Rows are one point carried round by a steady rotation, each followed by how many ticks it has turned.
The counts run from 0 to 284.
-3 -6 7 -8 7 16 0 10 -7 4 -5 -9 -1 1 -12 9 -21 -10 4 -5 7 -3 -11 15 -4
 15 -2 5 6 -10 5 34 4 4 -22 18 -7 -11 2 5 1 2 -> 117
3 6 1 -3 0 -11 7 6 10 7 -20 9 -2 -9 7 16 5 15 20 1 -11 11 9 10 -5 4 -7
 10 1 23 -1 -4 -13 12 0 -20 16 -6 7 8 18 -1 -> 221
-4 -3 -3 8 1 24 -13 10 -5 2 -4 -9 -16 11 7 8 -1 -4 -6 11 -16 -8 -3 5 16
 9 14 -5 -17 -3 -14 17 2 -13 -3 -17 -6 -5 -4 -15 -25 -6 -> 199
-6 8 -11 -4 4 3 10 20 -13 8 11 -2 5 -1 10 6 -8 4 2 4 -3 14 3 9 -6 -3 -21
 35 5 -1 0 12 6 -8 -6 18 1 -7 -10 19 13 7 -> 102
-6 15 1 11 -11 -11 22 0 -3 12 8 -12 2 -11 13 18 -8 -2 -3 -10 -16 17 5 10
 4 10 -16 29 19 11 6 -2 -1 0 -4 -6 14 -7 -2 1 9 -8 -> 256
-11 0 -5 11 -10 -5 -13 3 7 -15 20 7 -8 -11 11 -7 14 18 4 20 -16 14 9 2
 -7 7 -5 -2 -16 29 7 1 9 -4 -1 -1 1 7 8 21 2 11 -> 250
-6 10 -3 -11 -7 11 11 -7 -10 5 -6 0 -18 -13 12 18 -16 -6 14 -2 -21 15 -5
 25 2 -3 8 22 13 3 -2 10 6 5 -5 -20 5 -3 -9 -4 7 -11 -> 226
3 -3 -3 -4 1 18 -6 -3 15 -9 -23 -12 -15 10 -12 0 -18 10 13 -3 -1 1 -13 7
 -6 12 -4 -17 -19 7 -7 -4 0 18 -12 -12 6 -7 -1 3 21 -2 -> 81
-3 -8 22 -11 7 8 -13 0 21 -12 -6 -4 1 -3 -13 -4 2 3 7 15 12 -11 -7 9 -10
 10 -1 -16 -7 -2 -10 15 2 14 -22 14 -5 -5 -3 12 -4 0 -> 1
-2 3 -16 26 -6 1 13 16 -3 -9 -5 2 2 -11 11 4 6 -13 -6 13 -19 -4 1 9 24
 -5 5 -7 2 9 -3 -16 -10 -14 17 -13 9 0 5 -1 -5 16 -> 59
10 -15 -9 10 0 11 8 9 -18 10 17 -10 4 5 -17 11 4 14 0 2 -19 21 9 9 -6 10
 -13 10 -3 -6 7 8 18 -13 -18 19 0 -5 9 10 9 3 -> 132
-2 -3 -17 23 1 0 15 3 -13 1 8 -9 -1 -10 -2 15 12 3 -9 -3 -17 26 16 13 11
 7 -2 14 7 11 8 -5 0 -11 9 -5 9 -5 12 -2 -12 -1 -> 135
-2 3 10 13 -4 -5 11 7 9 0 -3 -20 -7 9 -16 16 -3 11 -12 6 -11 12 1 6 -2
 25 -1 -16 -11 17 -11 -21 -9 6 9 6 -9 6 15 1 -1 -8 -> 282
-8 16 4 1 16 -8 1 24 7 14 1 0 -2 6 18 7 10 13 2 28 -7 2 15 7 3 4 -8 11
 -1 3 -17 5 -11 1 9 3 17 -1 -1 16 3 10 -> 218
-11 4 -2 15 1 -1 1 13 -11 -2 -12 -9 3 6 -9 -7 1 2 0 22 -14 -3 -8 7 9 10
 6 1 -16 -1 8 -2 7 1 -4 27 -15 -4 9 18 4 26 -> 91
8 12 13 -26 5 14 10 8 -3 23 -15 -7 -21 11 -8 20 -14 8 12 -1 -5 -2 0 13
 -15 2 -5 3 -1 -3 -22 2 -11 6 -12 -1 1 -9 -5 -2 7 -18 -> 192
-8 5 9 -7 9 21 -11 3 1 -2 -5 -10 -13 10 -12 2 -1 8 -9 16 -11 8 -11 8 -4
 1 6 -16 -35 3 -19 -2 13 -10 1 6 -13 4 0 11 -4 -4 -> 46
0 3 5 -2 2 4 10 5 -3 -5 -6 0 -6 -23 -4 13 -6 -27 -2 -9 -9 2 5 27 6 -3 11
 5 22 -4 -4 11 -19 -4 -5 1 4 -7 3 -20 -12 -11 -> 150
6 15 27 -11 -7 -3 6 0 7 3 0 10 -15 -19 0 3 -10 -8 1 11 -11 1 1 27 -21 -3
 11 -8 13 9 -13 -4 -2 0 -3 -10 3 0 0 3 9 -13 -> 34
4 0 16 -12 -12 10 10 -3 -11 -4 -6 -9 0 -18 -25 9 -25 -9 19 -9 -8 3 -13
 14 -20 19 3 -1 5 2 7 9 -7 5 -14 16 -13 -15 6 7 14 -5 -> 272
11 10 13 -24 2 17 9 14 2 17 14 3 -5 3 4 16 -17 -5 7 -2 -6 -12 -1 14 -6
 17 -12 3 9 -8 -23 13 -16 -6 -6 4 -3 -11 -5 -5 8 -11 -> 37
-6 -3 2 -3 3 5 15 5 1 -12 1 -7 13 -7 3 13 -3 2 10 -6 0 12 -2 9 1 -3 -28
 20 -8 8 1 9 -7 1 -9 6 17 -17 -18 14 8 10 -> 258
-13 3 12 2 -4 -5 -8 1 29 -21 -5 1 -11 -24 3 4 -7 -11 4 2 -6 0 -9 25 0 6
 6 -15 5 16 -11 2 -17 11 2 -10 11 4 -7 0 -1 -7 -> 266
-7 -1 15 -8 7 5 -11 15 5 -1 -7 -3 -3 -3 3 10 -2 -10 -6 10 -4 -16 16 17
 -1 19 13 2 4 4 -6 20 -30 -1 3 2 -9 -7 14 -13 -26 -9 -> 154
0 -3 13 14 6 -5 10 -2 -5 9 -5 -19 -1 12 -12 4 19 19 -11 21 -12 16 7 10 3
 12 7 -6 -20 8 -4 -8 10 -3 0 8 3 -3 14 15 -4 3 -> 15
14 -3 -2 15 5 5 10 17 10 8 14 1 -9 9 6 -4 13 20 -23 14 -11 0 1 5 3 8 -2
 -19 -1 -6 2 -9 17 -7 -12 -2 20 5 6 11 -5 -5 -> 173
1 5 6 10 -8 13 1 4 12 2 9 -14 -8 14 8 8 -5 12 -15 9 -21 -2 -6 1 7 26 0
 -18 -11 18 -23 -12 1 -6 7 -8 -8 6 3 -7 -12 -16 -> 48
-1 7 -4 4 -3 -1 9 0 14 -10 27 -2 2 -9 8 3 -3 17 -1 -2 -6 17 -1 -1 -10 -4
 -38 7 -1 12 -17 -2 9 -8 -6 6 9 -3 -9 19 14 -4 -> 254
2 1 20 -16 12 6 -4 7 15 -14 -6 11 -4 -14 4 -1 12 1 -1 22 1 -6 1 21 -14
 -13 3 -12 -5 -5 -7 11 1 -1 -4 1 17 -11 -7 20 7 9 -> 31
-3 -7 -12 20 1 -2 -6 24 15 -6 6 -10 -2 3 8 -4 9 11 1 17 -14 -11 6 -6 8
 22 -7 -11 -1 13 0 6 -5 0 4 1 6 1 18 1 2 19 -> 93
5 -10 -13 6 -9 20 9 3 -8 -3 21 -6 4 0 -3 3 -9 2 -2 -9 -12 4 -9 -8 6 4
 -17 -1 -11 11 -24 -10 -10 -21 -10 2 -20 -10 -1 -19 -17 -8 -> 164
2 -5 2 -12 -2 19 9 3 -28 14 -19 -17 -7 10 -11 11 -18 -4 12 -8 -16 4 -5
 16 -3 7 17 8 -12 7 5 3 0 -3 -10 -7 -11 -21 5 -11 -5 -8 -> 196
1 -13 -14 2 9 35 -12 5 -5 -8 -8 -3 -8 14 -8 6 -2 -4 7 2 -3 0 -5 1 13 -1
 -5 -6 -33 -3 -8 13 -1 -8 -5 -6 -4 -17 -7 -11 -10 1 -> 198
-21 13 12 -5 -11 8 -1 5 -4 -2 -9 -12 -8 -2 22 7 -11 -15 -1 10 -14 -5 -9
 14 14 10 18 23 2 9 -4 17 -4 1 -8 -2 -12 -4 -13 -4 -23 -3 -> 230
13 -6 -2 4 -19 10 20 7 -19 15 12 -6 7 12 7 -4 -5 8 -2 6 -18 -13 -14 -5 0
 13 -5 0 0 9 0 -10 22 -11 -23 -4 1 -18 1 4 0 -1 -> 53
11 3 2 9 -13 0 20 -15 -6 10 12 -4 -2 -5 -6 7 8 19 -5 13 -16 21 3 17 -9
 -2 2 -7 2 13 -1 -21 13 -6 -14 -10 12 0 7 16 3 -9 -> 19
-13 2 4 15 -13 -2 -4 5 14 -16 1 -12 0 -2 -9 1 -2 4 -7 10 -10 6 2 -3 -4
 22 -3 -12 -18 27 -12 -19 -9 -2 13 6 -14 5 10 -5 -13 -4 -> 281
16 -10 -22 18 -13 7 16 14 -10 1 8 1 2 -2 8 -3 6 1 18 5 -23 -3 4 3 14 10
 -4 -7 16 7 4 -8 -1 -8 -11 -15 7 -12 21 -7 8 5 -> 210
